In the data rows, 128 means zero.
Here are some points:
np.array([138, 133, 131, 136, 123, 130, 132, 129, 124, 137, 130, 132, 103, 128, 133, 146])
np.array([125, 141, 140, 148, 157, 163, 177, 160, 159, 150, 152, 158, 213, 156, 173, 169])
np.array([115, 120, 113, 103, 113, 117, 117, 115, 124, 129, 138, 135, 91, 135, 138, 127])
np.array([127, 121, 100, 92, 89, 87, 61, 75, 82, 94, 92, 97, 120, 101, 84, 82])
np.array([123, 119, 126, 131, 127, 157, 152, 146, 144, 142, 151, 147, 160, 155, 137, 129])
np.array([130, 145, 143, 144, 146, 134, 147, 139, 140, 136, 141, 144, 145, 152, 156, 139])
np.array([124, 128, 131, 126, 141, 144, 138, 136, 130, 126, 126, 126, 117, 120, 122, 133])
np.array([123, 109, 117, 107, 111, 116, 118, 125, 123, 135, 133, 128, 158, 131, 116, 131])
np.array([118, 128, 115, 122, 116, 98, 120, 123, 129, 132, 134, 130, 123, 133, 121, 131])
np.array([121, 137, 136, 144, 156, 148, 134, 153, 145, 134, 139, 153, 189, 136, 153, 158])
np.array([132, 139, 133, 140, 137, 106, 146, 134, 135, 141, 135, 127, 89, 132, 128, 125])
np.array([128, 113, 112, 102, 107, 101, 95, 85, 92, 92, 93, 86, 101, 99, 103, 86])
np.array([128, 122, 131, 139, 137, 110, 147, 137, 132, 129, 130, 113, 113, 111, 113, 145])
np.array([133, 146, 151, 159, 167, 164, 178, 174, 172, 166, 166, 160, 149, 156, 122, 139])
np.array([123, 126, 102, 90, 81, 73, 68, 74, 83, 87, 96, 85, 57, 82, 91, 61])
np.array([126, 127, 145, 154, 163, 152, 150, 155, 155, 152, 151, 149, 114, 147, 179, 143])
np.array([136, 155, 155, 161, 167, 179, 172, 176, 172, 169, 166, 169, 192, 161, 152, 164])
np.array([132, 142, 145, 159, 162, 159, 163, 171, 160, 157, 158, 151, 110, 140, 133, 141])
np.array([134, 138, 148, 159, 157, 186, 151, 167, 166, 159, 154, 149, 143, 153, 144, 155])
np.array([127, 117, 100, 88, 73, 81, 59, 71, 79, 99, 93, 114, 121, 99, 100, 67])
np.array([130, 137, 142, 147, 149, 134, 157, 154, 152, 153, 143, 145, 141, 143, 152, 164])
np.array([130, 143, 130, 137, 138, 146, 127, 137, 128, 129, 122, 138, 152, 134, 150, 146])
np.array([130, 115, 118, 106, 110, 121, 105, 95, 92, 91, 96, 94, 92, 89, 113, 107])
np.array([132, 126, 139, 142, 160, 139, 155, 155, 146, 133, 145, 133, 147, 155, 138, 132])
np.array([121, 111, 94, 73, 62, 69, 93, 67, 88, 98, 100, 105, 55, 98, 57, 60])
Then 10 other points, each followed by its number:
np.array([118, 107, 112, 92, 102, 98, 103, 97, 102, 103, 111, 104, 115, 97, 79, 98]) 0
np.array([129, 136, 130, 121, 134, 127, 132, 131, 131, 133, 131, 135, 153, 122, 117, 121]) 1
np.array([137, 131, 130, 123, 115, 118, 126, 113, 123, 120, 126, 142, 141, 145, 135, 151]) 2
np.array([130, 129, 114, 113, 116, 103, 115, 102, 109, 114, 114, 112, 129, 100, 130, 87]) 3
np.array([133, 144, 149, 161, 159, 162, 174, 176, 175, 162, 163, 162, 132, 152, 155, 148]) 4
np.array([118, 114, 96, 87, 77, 71, 82, 77, 94, 97, 99, 100, 42, 81, 78, 70]) 5
np.array([126, 127, 113, 101, 91, 99, 97, 83, 90, 93, 89, 71, 125, 102, 98, 97]) 6
np.array([120, 123, 106, 104, 107, 92, 86, 98, 111, 112, 111, 108, 86, 106, 115, 102]) 7
np.array([127, 131, 124, 136, 133, 162, 139, 136, 140, 142, 141, 152, 118, 160, 158, 136]) 8
np.array([126, 124, 123, 122, 105, 117, 98, 111, 114, 126, 124, 119, 143, 112, 115, 132]) 9
Which of these numbered points is nearest to each point below, ignoring the direction in which the first points spread most? Its number follows each.
np.array([135, 139, 136, 141, 132, 152, 129, 149, 136, 129, 136, 151, 152, 133, 127, 120]) > 1
np.array([122, 126, 114, 99, 97, 97, 97, 84, 90, 83, 93, 89, 48, 87, 82, 110]) > 5
np.array([124, 125, 138, 138, 146, 130, 139, 134, 134, 134, 137, 130, 68, 124, 124, 143]) > 5
np.array([127, 136, 141, 149, 160, 182, 155, 165, 165, 157, 157, 150, 152, 179, 143, 159]) > 8
np.array([119, 118, 122, 125, 128, 113, 127, 129, 142, 136, 142, 135, 123, 129, 149, 116]) > 7
np.array([127, 126, 117, 117, 105, 96, 116, 108, 110, 117, 116, 136, 123, 123, 112, 126]) > 2
np.array([125, 113, 112, 105, 96, 102, 101, 90, 93, 83, 90, 88, 96, 79, 68, 119]) > 0
np.array([121, 131, 136, 136, 145, 154, 125, 147, 157, 146, 152, 140, 162, 149, 145, 165]) > 9
np.array([114, 100, 110, 110, 113, 125, 111, 119, 122, 135, 139, 143, 176, 138, 141, 135]) > 9
np.array([131, 121, 105, 95, 82, 88, 70, 77, 82, 89, 92, 95, 65, 94, 113, 87]) > 7
np.array([134, 144, 141, 149, 144, 130, 136, 149, 150, 137, 139, 135, 107, 139, 137, 121]) > 4
np.array([134, 138, 132, 132, 120, 115, 137, 125, 129, 132, 130, 136, 165, 132, 157, 113]) > 3
np.array([131, 127, 117, 117, 119, 110, 85, 111, 112, 113, 123, 125, 112, 117, 137, 126]) > 7
np.array([133, 143, 152, 163, 152, 172, 173, 172, 168, 177, 162, 149, 147, 166, 139, 159]) > 4
np.array([122, 130, 133, 132, 129, 141, 139, 134, 123, 117, 117, 105, 177, 122, 134, 131]) > 6
np.array([121, 108, 109, 98, 110, 114, 124, 120, 133, 127, 138, 141, 128, 121, 102, 117]) > 0
np.array([134, 148, 156, 159, 166, 178, 177, 181, 178, 169, 173, 183, 178, 158, 153, 169]) > 1
np.array([135, 142, 144, 151, 132, 147, 155, 140, 142, 138, 138, 156, 174, 145, 142, 135]) > 1
np.array([125, 146, 130, 133, 134, 130, 139, 130, 124, 120, 122, 130, 141, 125, 150, 138]) > 3
np.array([126, 134, 119, 114, 106, 110, 108, 108, 115, 112, 123, 106, 161, 111, 107, 102]) > 1
np.array([132, 117, 125, 126, 138, 133, 120, 123, 114, 110, 108, 99, 124, 129, 133, 139]) > 6
np.array([138, 145, 134, 137, 140, 128, 128, 132, 136, 132, 138, 128, 135, 144, 158, 142]) > 7
np.array([123, 115, 127, 134, 134, 137, 121, 120, 117, 108, 107, 116, 104, 111, 120, 131]) > 7
np.array([131, 134, 142, 148, 159, 161, 151, 158, 156, 149, 150, 132, 168, 141, 148, 116]) > 3
np.array([143, 141, 140, 144, 142, 155, 155, 139, 141, 138, 136, 130, 165, 146, 139, 163]) > 6
np.array([138, 140, 153, 161, 171, 173, 166, 170, 174, 165, 161, 154, 194, 154, 131, 161]) > 1
np.array([122, 120, 127, 137, 139, 149, 146, 133, 132, 122, 115, 130, 92, 121, 108, 142]) > 5
